Each path below is one point turned by a fixed rotation once a step. After each direction that follows a path, write how fast that rotation turns it, in deg/step (0 if it stays still).
Each turn is a multiple of 5 degrees from 10 to 175, or 0.
Each row of a path follows its step; steps can be skipped.

step 1: [ 1.35 -2.16 -0.56 -2.25 -2.01 -0.73 -0.38 -1.12 -1.63  1.05  0.52 -0.51
  0.69 -0.87 -0.48 -2.45  0.68  1.38 -0.46 -1.16  0.51  3.24  1.46  1.33
  0.03  2.44 -1.58 -1.25 -1.49  1.36  0.91 -0.57  0.58 -3.31  0.98 -0.39
  1.44  2.03  0.34 -1.73  0.27]
step 2: [ 3.67 -1.75  1.54  2.19  0.78  2.52  2.50 -0.44  0.93  2.34  1.05  0.18
 -0.91 -0.56  1.24 -1.55  0.09 -0.28  0.59  1.84 -0.68  1.23  0.05 -1.33
 -0.33  1.15 -1.39 -1.05  2.69 -1.09 -0.34 -0.96 -0.17  0.41  0.21  0.66
  2.38  2.14  0.55 -1.20  0.14]
step 5: [ 0.03  0.44  0.41 -3.34 -2.37  1.39 -1.55 -0.65 -0.64  1.00  1.23 -0.98
 -0.36 -1.47  0.34  0.34 -1.31 -1.85  0.18  3.33  0.47 -0.09  0.70 -1.03
  0.60 -0.26  0.34  2.31  0.08 -2.19 -0.64 -1.71  1.72  1.14  3.60 -0.38
  0.72 -2.33 -0.45 -0.41  0.36]
step 6: [ 1.40  1.56  1.95 -3.15 -1.86  1.42 -0.19 -0.71 -1.05 -0.68 -0.09 -2.88
  0.10 -0.66 -1.51 -2.15 -0.45  1.41 -1.36 -0.23 -0.38 -1.15 -1.55 -1.65
 -2.34 -0.49  0.15  1.86 -1.05  1.09 -1.44 -0.09  0.24 -1.16  0.74  0.84
 -0.86  3.85  0.33  0.93  0.16]
step 8: [ 1.35 -1.37  0.22 -0.53 -1.12 -0.93 -1.13 -1.02 -1.81  0.06 -0.45  1.10
 -1.15  0.23  1.10 -0.68 -1.16  3.86 -1.38  1.15  0.60  1.36 -0.49  0.24
 -2.82 -2.17 -0.09 -0.36 -1.81 -0.66  3.74 -3.09  0.13 -0.25 -1.31 -0.37
  0.21 -0.98  1.67 -0.62  0.01]
step 10: [ 0.78 -1.31  0.67  0.45  0.82 -1.18  4.05  1.23 -2.27  0.59 -0.19  1.04
 -0.33 -2.21  1.80  0.52 -2.15 -2.51 -0.94  2.24  0.51 -0.12 -0.63 -2.76
 -1.31 -0.98  0.26 -0.56  0.53  0.05 -0.05 -1.57  1.37  2.00  0.99  0.02
  0.70  0.79 -1.22  0.78  2.02]
step 12: [ 0.54 -2.37  0.76 -0.69 -1.67  1.97 -0.13  1.20 -3.11  3.85  0.63 -1.13
  0.59 -1.85  0.60 -1.07  1.64 -0.59  3.52 -0.08  0.37 -0.32 -1.59  0.42
  1.50  0.89 -0.09 -0.87  0.01 -0.61  0.51 -1.92 -1.77 -0.69  1.25  0.38
 -0.52 -1.05 -1.83 -0.49 -0.59]
step 17: [ 0.04 -0.54  3.87 -0.52 -1.73  2.54  3.60  1.84 -0.84 -0.59  1.88 -0.09
 -1.08 -0.69  0.11 -0.36  0.74 -0.24 -0.32  1.20 -0.50 -1.91 -0.46  1.58
  0.22  0.73  1.17  0.59  0.87  0.76 -1.01 -0.34 -0.47  1.77  3.37  0.17
  0.90  1.69  1.58 -1.39  0.31]
step 28: [ 2.28  0.91  2.01 -1.43 -1.55 -0.89  1.48 -0.56 -1.11  2.51  0.03 -1.10
 -0.39 -0.43 -0.21 -0.94 -0.88  0.66 -3.29  1.27 -0.06  0.27 -0.32  2.18
  1.11 -2.84 -0.46 -1.98  1.23 -0.88  0.31  1.53  0.59  0.57  1.30 -1.41
  1.24  0.03  1.46  1.09  3.30]
Directions:
[ 0.28  0.14  0.06 -0.42 -0.78 -0.01 -0.26 -0.20  0.19  0.11 -0.17 -0.32
  0.31 -0.33  1.07  0.70  0.32  0.38  0.19 -0.38 -0.57  1.07  0.26  0.54
  0.50 -0.36  0.56 -0.32 -0.47 -0.27 -1.08 -0.93 -0.47 -0.01  0.13 -0.37
  0.25 -0.41  0.40 -0.39  0.30] -> 95
[ 0.10 -0.29  0.92  0.54 -0.37  0.82  0.57  0.10 -0.13 -0.32 -0.03  0.20
  0.49 -0.91  0.06  0.79  0.04 -0.50  0.43  1.02  0.10  0.29  0.54 -0.10
  0.29  0.05  0.37 -0.03 -0.11 -0.53  0.60  0.19  0.30  0.69 -0.32  0.63
 -0.45 -0.70 -0.27 -0.29 -0.68] -> 145
[ 0.12  0.22 -1.09  0.18 -0.52  0.17  0.07  0.15  0.45  0.18 -0.39 -0.02
 -0.09  0.38  0.14 -0.18 -0.73 -0.79 -0.04  0.20 -0.13  0.00 -0.36 -0.49
 -0.40  0.26  0.04  0.19  0.01 -1.12  0.20 -0.61  0.10  0.88 -0.78 -0.65
  1.27 -0.11 -0.11  0.03 -0.47] -> 135
[ 0.26 -0.21  0.14  0.54  0.71 -0.26 -0.04  0.36  0.70  0.20  0.29 -0.42
 -0.67 -0.74  1.01 -0.39 -0.17  0.13 -0.89  0.50  0.16  0.47  0.51  0.42
  0.49  0.31 -0.27  0.33 -0.43  0.23  0.81  0.38 -0.41  0.28 -0.73 -0.79
 -0.10  0.46  0.46 -0.05  0.41] -> 55
[ 0.33  0.09  0.59  0.49  0.50  0.23  0.13  0.21 -0.33 -0.18 -0.07  1.30
  0.17  0.33  0.16 -0.08  0.13 -0.11 -0.89 -0.40  0.88  0.75 -0.51  0.62
 -0.39  0.31  0.17 -0.11  0.65 -0.73 -0.47 -0.06  0.87 -0.44 -0.44 -0.07
  0.17 -0.26  0.39 -0.40  0.59] -> 55
[ 0.62 -0.06 -0.04  0.08 -0.80  0.63 -0.96  0.58 -0.80 -0.63 -0.24 -0.25
  0.38 -0.26  0.12  0.59  0.37 -0.81 -0.37 -0.01  0.36 -0.68 -0.37  0.24
 -0.26  0.83 -0.20  0.47 -0.19 -0.07 -0.03  0.30 -0.74 -0.28  0.48 -0.88
 -0.34  0.42 -0.27  0.03  0.31] -> 60
